Each scene shows the same named points in several views, each turned, perhaps mirrored, and shifted as a whole.
A view may leave some points out. In some views, one point has been moved. Which views, in the order they come, and which point in each? Write none if no view has one.

Scene 1 (6 views)
view 1:
  Ren [-3.40  0.85 -1.32  2.46 -0.56 -3.37  0.88  0.96  0.72  1.12  0.12 -0.02
  2.56 -0.86  2.33  1.90]
  pel [-3.29  2.19 -0.87 -0.65  0.43 -2.45  0.84  1.71  1.43  2.42  0.80 -1.03
  0.09 -0.11  1.01  2.83]
  fud [-2.33  0.46 -1.87  1.58 -1.01 -3.52  0.62  1.17  1.73  1.41  1.34 -0.48
  1.59 -0.11  2.37  1.42]
  Goba [-3.44  0.82 -2.24  1.27  0.19 -3.63 -0.08  0.31  0.48  1.24  0.43 -0.73
  1.91 -1.62  1.06  1.09]
  vus [-2.77  0.81 -1.47  1.29 -0.67 -3.28  0.49  1.44  1.56  1.35  1.13 -0.45
  1.13 -0.29  2.21  1.81]
  varig [-4.14  2.30 -1.59 -0.31  1.46 -2.93  0.62  0.13  0.08  2.07 -0.42 -1.63
  1.74 -1.59 -0.35  2.07]
  Kubu [-3.78  0.47 -1.59  3.04 -0.54 -3.59  0.28  0.84  0.22  0.78 -0.06  0.58
  2.70 -1.57  2.48  1.57]
  bevu [-4.03  0.82 -1.48  2.28 -0.05 -3.47  0.06  0.78  0.18  0.66 -0.10  0.04
  2.16 -1.76  1.90  1.63]
  zoku [-4.29  1.47 -1.46  0.89  0.50 -2.77 -0.31  1.55 -0.04  2.05  0.15  0.74
  0.61 -1.77  1.38  2.33]
  lufi [-2.85  1.43 -2.99  0.29  0.64 -3.48  0.99 -0.67  0.42  2.79  0.24 -1.45
  2.96 -1.20 -0.08  0.99]
view 2:
  bevu [ 0.51  0.00  0.85 -3.05 -2.34 -1.13 -1.71 -1.57 -0.70 -0.01 -2.33  3.65
 -1.02 -0.24  1.94 -1.71]
  vus [-0.05  0.21  0.86 -1.73 -2.63 -1.77 -0.25 -0.78 -0.62 -1.33 -1.71  4.44
  0.53  0.01  1.69 -1.19]
  sedug [-0.15  1.11  0.56 -1.75 -1.66 -2.01 -2.06 -1.83 -1.13  0.37 -0.60  4.26
 -2.36  0.13  2.20 -1.16]
  pel [-0.35  1.67  0.45 -0.73 -1.80 -2.33  0.84 -0.47 -1.03  0.24 -0.34  5.66
 -0.33  0.04  1.41 -0.16]
  lufi [-1.26  0.82  1.20 -0.20 -1.56 -1.71 -2.25 -2.04 -1.17 -1.07  0.01  3.69
 -2.55  0.65  2.18 -1.50]
  varig [-0.76  1.62  0.90 -0.95 -1.03 -1.30 -1.01 -1.57 -1.50  1.19 -0.10  4.49
 -2.81  0.08  1.70 -0.96]
  zoku [ 0.71  1.27 -0.07 -3.10 -2.04 -2.44 -1.24 -1.00 -1.28  0.63 -1.04  5.04
 -0.95 -0.53  2.12 -1.10]
  fud [-0.19 -0.17  1.04 -1.48 -2.82 -1.77 -0.57 -0.90 -0.46 -2.13 -1.82  4.08
  0.71  0.21  1.79 -1.41]
  Pezus [-0.91  1.37  0.85 -2.38 -1.01 -0.80 -1.74 -1.06 -2.59  0.09  0.16  4.04
 -2.25 -0.74  2.02 -2.43]
  Kubu [ 0.85 -0.51  0.81 -3.23 -2.84 -1.41 -2.14 -1.82 -0.20 -0.54 -2.91  3.40
 -0.63 -0.03  2.12 -1.69]
view 3:
  Goba [-4.16 -1.22  2.44  2.81  1.64  2.00  0.95  1.54 -0.38 -3.57  1.86 -2.95
  2.33  2.14 -2.35 -2.42]
  sedug [-4.35 -0.02  1.69  2.09  0.86  1.90  0.38  1.51  0.48 -2.39  1.40 -2.76
  2.41  2.49 -2.45 -2.55]
  fud [-3.47 -2.64  2.09  2.75  1.73  2.28  2.09  1.44 -1.61 -2.94  2.62 -3.30
  2.32  0.64 -2.73 -0.96]
  Ren [-3.60 -2.43  2.18  2.85  1.17  2.42  1.45  2.00 -0.55 -2.18  2.42 -4.58
  2.12  2.16 -2.59 -1.61]
  vus [-3.86 -2.59  1.39  2.39  1.64  1.93  2.10  1.67 -1.48 -2.70  2.42 -3.25
  2.24  0.87 -2.70 -1.52]
  zoku [-5.17 -1.97  1.02  1.54  0.79  1.38  1.01  1.74  0.35 -2.18  1.11 -3.29
  2.29  1.44 -2.49 -3.26]
  bevu [-4.25 -2.30  2.38  2.87  1.31  2.03  1.03  2.08 -0.03 -2.89  1.94 -4.39
  2.09  2.59 -2.35 -2.70]
  varig [-4.34  0.93  0.53  1.94  1.33  1.35  0.60  1.89 -0.18 -2.60  1.64 -1.90
  2.28  3.22 -2.36 -2.92]
view 4:
  bevu [ 3.97 -4.21  1.35  2.72  0.21 -0.96  5.59  0.28 -1.11 -2.83 -2.17  0.04
  3.96 -4.34  2.22  1.51]
  Pezus [ 6.73 -5.99  1.06  2.76  0.09 -1.47  5.38  0.33 -1.04 -1.05 -1.19 -0.34
  2.56 -5.37  2.35  2.07]
  sedug [ 5.21 -5.23  0.72  2.46 -0.31 -2.43  4.56  0.10 -0.57 -1.74 -1.02 -0.23
  3.68 -5.05  2.82  0.75]
  Goba [ 5.24 -4.72  1.05  2.07 -0.28 -1.16  5.27 -0.12 -1.02 -2.27 -2.04 -0.24
  3.45 -5.38  2.17  1.85]
  varig [ 5.81 -6.11  1.83  2.79 -0.68 -2.63  4.60  0.41 -0.64 -1.34 -0.64 -0.41
  2.75 -5.82  2.74  0.10]
  Ren [ 3.37 -3.59  1.47  2.07 -0.48 -1.05  5.29  0.01 -1.00 -3.45 -2.49 -0.17
  4.36 -5.00  2.28  0.90]
  vus [ 4.63 -3.16  1.35  1.75 -1.07 -0.28  5.61  0.59 -1.32 -3.15 -2.50 -1.01
  4.02 -6.42  2.77  0.82]
  lufi [ 5.72 -5.57  0.75  1.15 -1.09 -2.75  4.00 -1.21 -0.33 -1.81 -1.46 -0.20
  3.23 -6.25  2.11  1.25]
  Kubu [ 3.28 -3.61  1.02  2.40  0.24 -0.84  5.51 -0.07 -1.05 -3.33 -2.59  0.16
  4.54 -4.05  2.09  1.70]
  pel [ 5.71 -4.05  1.71  2.44 -1.58 -1.28  5.23  1.64 -1.12 -2.16 -1.07 -1.64
  3.47 -7.25  3.81 -0.89]
view 5:
  varig [-1.24 -0.61 -1.37  1.28  0.80  3.14  1.91  0.83  0.32 -0.69  2.02  0.67
 -0.73 -1.90  0.46 -0.01]
  Kubu [-1.69 -2.17  1.59  0.32  1.65  0.48  1.59  0.80 -2.49 -0.27  1.22  2.36
 -0.92 -0.24  0.49 -1.16]
  lufi [-1.94  0.38  0.06  1.12  0.31  3.54  1.78  0.51  0.21 -1.03  1.01  2.08
  0.35 -0.63  1.01 -0.55]
  zoku [-0.85 -1.27 -0.68  0.40  2.30  1.52  1.16  0.26 -1.68  0.41  2.85  0.47
 -0.75 -0.55  0.19 -0.89]
  pel [-0.41 -0.38 -1.23  0.70  1.09  3.94  2.57  0.83 -2.36 -0.12  3.84  0.13
 -0.90 -0.38  0.69  0.47]
  Pezus [-2.45  0.30 -0.85  0.79  1.09  1.68  1.27  0.26  0.79 -0.16  1.76  0.67
 -1.45 -0.62 -0.25 -0.03]
  Goba [-2.15 -0.44  0.49  0.57  0.99  1.69  1.70  0.55 -0.97 -0.37  1.55  1.67
 -1.04 -0.08  0.30 -0.38]
  fud [-1.70 -0.40  1.45  0.16  0.78  2.45  2.50  0.75 -3.33 -0.33  2.36  2.06
 -0.88  1.21  0.82 -0.08]
  sedug [-1.28 -0.84 -0.50  0.94  1.38  2.40  1.32  0.44 -0.29 -0.41  1.66  1.31
 -0.07 -1.21  0.60 -0.93]
  vus [-1.80 -0.89  0.96  0.81  0.06  2.77  2.87  1.31 -2.09 -1.01  1.60  2.16
 -1.19 -0.29  0.85  0.30]
  Ren [-1.34 -1.93  1.32  0.48  1.22  1.56  2.15  1.02 -2.86 -0.48  1.65  2.23
 -0.77 -0.27  0.78 -0.74]
view 6:
  sedug [ 0.38 -0.82 -0.71  0.52  0.36 -2.88  3.39 -0.87  0.81  1.17  0.50 -0.09
  3.23  2.80  1.48 -0.10]
  pel [-0.05 -0.78  0.22  0.94  0.43 -3.78  1.84 -3.60  1.86  0.81  1.62 -1.78
  3.29  2.03  2.74 -0.51]
  lufi [ 1.16 -0.67  0.69  0.02  0.53 -2.75  4.44 -1.73 -0.39  0.60  0.36  0.47
  3.41  2.65  1.18 -0.78]
  Ren [ 0.10 -0.52 -1.59  2.40  1.18 -2.14  3.11 -2.81  0.63  1.94  0.16  0.83
  3.73  1.14  1.62  0.99]
  zoku [-0.58 -0.94 -1.29  1.41  0.43 -2.95  1.61 -1.43  2.04  1.59  0.84 -0.28
  2.65  2.66  1.48  0.46]
  Pezus [ 1.74 -1.49  0.21  0.16  0.79 -2.53  2.63 -0.43  1.95  0.95  1.31  0.45
  2.50  2.51  0.38 -0.79]
  vus [ 0.03 -0.61 -0.29  2.15  1.17 -2.54  2.06 -4.13  1.10  1.44  0.83  0.44
  3.19  1.18  1.53  0.36]
  bevu [ 0.52 -0.86 -1.72  2.08  1.18 -1.99  2.80 -1.59  1.34  1.99  0.42  0.99
  3.34  1.43  1.06  0.86]
  Kubu [ 0.06 -0.63 -2.07  2.59  1.28 -1.71  2.94 -1.97  0.79  2.22 -0.06  1.55
  3.42  1.30  0.94  1.31]
  varig [ 1.35 -1.12 -0.21 -0.01  0.37 -3.29  3.59 -0.75  1.45  0.83  1.23 -1.14
  3.55  2.46  2.05 -0.76]
  fud [ 0.07 -0.49 -0.02  2.27  1.31 -2.27  2.35 -4.53  0.51  1.41  0.54  1.05
  3.19  1.07  1.23  0.39]
Moved in: view 5
  moved in view 5: vus
